In the rows, 128 means zero.
One turn moves every row onto another: examples first, then more rows asked
toma: [114 144 139 149 117 141 116 133 116 118 111  94 126 116 118 152 129 129
 106  58]
beked: [ 92 141 173 131 139 119 156 119 152 129 109  94 124 128 136 110 142 138
 131  85]
vobog: [ 91 143 173 143 124 135 170 114 136 127 106  82 127 135 130 122 138 127
 121 103]
kozol: [174 142 100 120 137 127  90 123 154 126 138  83 118 147 135 143 118 136
 121 137]
seg: [ 98 139 165 110 133 126 131 139 130 125 122 142 126 100 146 148 184 132
 120 115]
Vupod: [140 142 116 132 133 119 151 123 146 128 123 100 118 216 130 128 126 140
 113 110]
zonid: [141 144 120 129 135 115 146 129 149 123 122 102 118 215 131 127 127 140
 110 105]
Guz: [ 95 136 150 128 116 145 157 120 110 133 123 130 128 106 138 158 176 119
 120 142]
bogi: [151 137 160 136 145 118  78 118 141 143 119 105 122 126 129 124  79 138
 141 125]
Vebim: [121 137 140 145 124 135 127 123 129 128 116 186 123 192 113 139 159 132
 124 155]
kude: [104 147 105 144 120 135  74 116 125 136 125 162 115 178 130 136 105 133
 118 151]
Kel: [120 135 135 142 127 130 125 120 134 133 117 191 123 189 114 134 160 138
 132 150]
Gitev: [ 93 130 139 123 126 136 154 113 118 144 127 140 123  98 139 145 176 129
 140 136]
gudid: [122 136 140 136 132 125 117 126 140 129 116 193 122 186 116 131 162 141
 131 144]
sifes: [173 144 102 122 135 129  89 125 152 122 138  79 119 148 135 146 118 134
 117 140]
kuzek: [106 148 106 138 126 129  67 118 132 137 126 168 114 175 133 133 107 138
 123 144]
vidi: [139 139 110 131 136 117 153 119 149 131 123 103 115 214 128 123 125 142
 120 111]
sal: [119 146 144 129 143 120 113 118 120 139  85 151 116 109 121 148 192 139
 108 152]
tulav: [ 96 132 147 113 136 124 139 123 131 140 127 148 121  94 144 141 181 137
 140 119]
tenal: [119 144 138 134 140 122 119 111 116 143  86 149 115 110 119 148 192 137
 112 158]
rilos: [148 138 150 152 131 133  98 103 124 148 119  95 124 132 123 131  74 125
 141 146]
zak: [106 151 112 145 117 137  71 120 123 132 123 159 117 181 132 142 104 130
 109 151]
Por: [118 144 140 130 143 118 116 115 119 143  86 152 115 109 120 147 192 139
 112 153]
bifo: [149 135 148 144 140 123  89 103 134 151 121 105 121 126 126 122  77 135
 151 136]
leto: [ 89 139 161 143 129 132 175 105 137 137 108  87 123 129 129 115 137 130
 134 103]
fako: [153 144 171 140 139 125  77 124 135 133 116  97 128 134 130 133  81 131
 126 129]
vofi: [173 143  99 124 133 132  94 122 150 126 137  78 119 149 134 147 117 132
 120 142]
Teb: [ 97 143 167 121 121 138 141 139 118 120 122 131 129 106 143 159 181 121
 108 129]
mufo: [114 139 132 141 128 129 110 130 127 125 114 106 121 110 118 142 129 138
 121  46]
fizas: [150 143 164 149 128 136  89 117 123 136 116  91 127 136 127 138  77 123
 125 142]
Sim: [109 133 111 157 117 143 135 105 111 139 115  99 121 111 111 145 123 132
 132  70]
fud: [110 132 116 145 129 131 122 113 125 138 116 108 118 105 115 137 126 141
 137  56]
gulo: [123 140 148 137 129 128 115 132 138 123 115 190 124 189 118 136 163 137
 121 143]
ziva: [140 140 113 127 138 113 148 122 154 130 125 106 115 212 129 121 127 145
 122 104]
vop: [106 153 118 139 121 133  63 128 128 128 124 161 119 181 134 139 107 131
 106 143]
tukuz: [140 141 119 125 139 112 144 129 154 127 124 105 116 214 131 122 128 144
 116 101]
Sig: [118 147 145 132 139 121 113 118 117 137  85 148 117 113 120 151 192 135
 105 156]
Dakon: [172 140  96 123 136 127  92 121 154 129 139  83 118 146 134 142 118 136
 125 139]
lataz: [118 145 141 134 136 124 119 114 114 141  85 147 118 113 119 150 191 135
 109 159]
Vamar: [122 141 147 142 124 134 120 130 131 122 115 185 126 193 115 140 161 132
 117 150]
zizuf: [171 141  96 124 134 130  96 118 150 128 139  81 117 147 132 145 116 134
 124 142]
rokis: [ 92 146 180 135 131 128 159 123 144 123 105  87 127 133 135 119 141 131
 117  90]
sif: [112 141 124 158 110 150 132 118 107 128 112  90 124 117 113 155 123 124
 112  72]
fodib: [ 90 137 162 135 137 122 166 108 147 139 110  94 121 126 133 109 140 139
 141  92]
Fes: [107 151 115 137 126 128  61 126 135 131 123 165 117 178 134 133 107 136
 113 140]

seg moves to tulav
zizuf moves to vofi
Where do these go?
fud moves to Sim
lataz moves to Sig
kude moves to zak
fodib moves to leto
zonid moves to tukuz
fako moves to bogi
gudid moves to Kel

One turn moves every row onto another: examples first, then more rows asked
feb: [130 107 111 136 127 111  92 132 160 109 157 143 154  85 173 138 130 157
 156 103 162 111 104 137 127 151 126 125 121]
fil: [168 121 137 122  95 168 128 129 103 113 142 146 151 124 123 136 114 156
  85 121 128 107 136 103 117 106 124 147  80]
lafin: [130 168 128 118 153 128 138 141 147 109 147 141 124 134 127 133  96 148
 138 103 147  80 139 154 156 109 150 134 167]
far: [129 120 144  87 127 168 123 119 138 111 170  73 143 142 141 115 178 132
 145 149 125  98 124 114 152 135 112 119 107]
dini: [160 163 108 140  99 123  92 116 160  78 128  99 137 126 143  96 110 144
 157 129 151  86 151 140 149  99  96 135 148]
zaku: [115 132 112 149 130 127  84 132 168  92 146 144 144  84 174 123 114 151
 151 106 159 115 111 149 117 145 124 126 118]
nunu: [113 129 119 114  96 135  97 139 153 136 121 112 107 105 112  93 123 131
 104 158 121 128 131 111 150 132 157  86 148]
bom: [121 128 138 170 128 135 134 130 121 127 130 102 135 163 115 110 170  87
 129 107 127 112 121  95 172 117 120 129 136]
Kideb: [157 132 131 107 162 126 148 141 144 110 138 162 150 131 129 122 111 150
 120  73 149  85 148 126 155 122 148 132 131]
pulo: [101 162 148 107  98 152 123 111 156  68 146  93 140 155 134 115 151 146
 133 138 107 110 137 113 122 119 124 124  89]
Fupa: [137 117 116 133 126 122  79 132 157  98 139 144 138  77 171 127 123 145
 166  99 159 106 104 147 119 128 136 143 126]
bogu: [124 137 124 193 133 148 157 127 159  82 137 106 134 129 134 109 119 156
 100 124 131 153 137 105  99 128 127 128 133]
Rut: [ 98 139 135 169 126 140 129 135 126 101 118 111 135 165 122  94 160  95
 118 100 124 124 130  90 163 107 117 140 124]
defa: [154 147 137  92 115 162 105 110 141 116 134 104 143 131 138  97 166 116
 132 144 117  94 127 121 116  82 136 129  81]
bepe: [197 117 112 126 108 113 106 111 151  95 131 110 162 125 143 101 135 145
 152 105 154  81 151 113 160 122  98 127 128]
Lik: [136 126 126 126 124 203 119 147  99 134 173 107 133 117 139 126 114 148
  95 160 148 106 127 130 142 118  95 134 118]
Rito: [132 106 142 104 102 147 101 137 150 108 109 117 106 102 107  82 125 126
 115 129 114 126 135 102 157 151 164  98 143]
borud: [137 138 162 132  88 180 131 130 107  78 155 109 113 130 110 152  98 157
 125 136 119 102 129 130 134 135 122 154 132]
fuzad: [104 148 135 149 113 151  84 157 116 132 117  88 109 125 153 155 119 158
 115 107 148 145 131 129  88 126 128 121 128]
doki: [128 101 145 133 131 159  94 160 108 135 122  93 128 123 159 149 139 158
 112  81 154 148 134 106 106 155 121 119 112]
nezo: [160 125 155 147 119 156  88 143 112 142 106  97 110 116 138 155 128 137
 131  88 142 126 127 131  89 138 146 118 122]
suge: [157  85 124 153 134 132 156 134 125 126 161  86 135 120 137 137 157 158
 129 131 142 139 115  93 135 129 128 144 167]
fab: [141 136  94 135 118 124 103 127 160  87 146  99 165 133 161  89 125 162
 129 121 165 102 159 114 163 124  71 119 128]
badi: [170 117 123 154 143 166 126 137 128 109 114 105 115  98 143  90 133 129
 125 125 139 138 125 114 103  72 143 170 147]
Nekon: [109 148 108 104 170 138 135 158 142 121 156 146 146 133 150 114 109 161
 108 102 165  98 147 132 163 106 127 134 144]
Lol: [114 142 125 162 122 134 120 135 116 128 118 108 129 157 121 102 165  87
 125 114 128 114 119  98 160  80 126 147 135]
kima: [108 102 119  93  95 128  98 146 142 120 116 121 122 107 121  87 132 146
  96 135 123 140 136  84 156 130 153 106 134]

defa moves to pulo
Fupa moves to zaku
Kideb moves to lafin
Where do these go?
Lik moves to fil
Rito moves to nunu
bom moves to Lol
badi moves to bogu
fab moves to bepe
doki moves to nezo

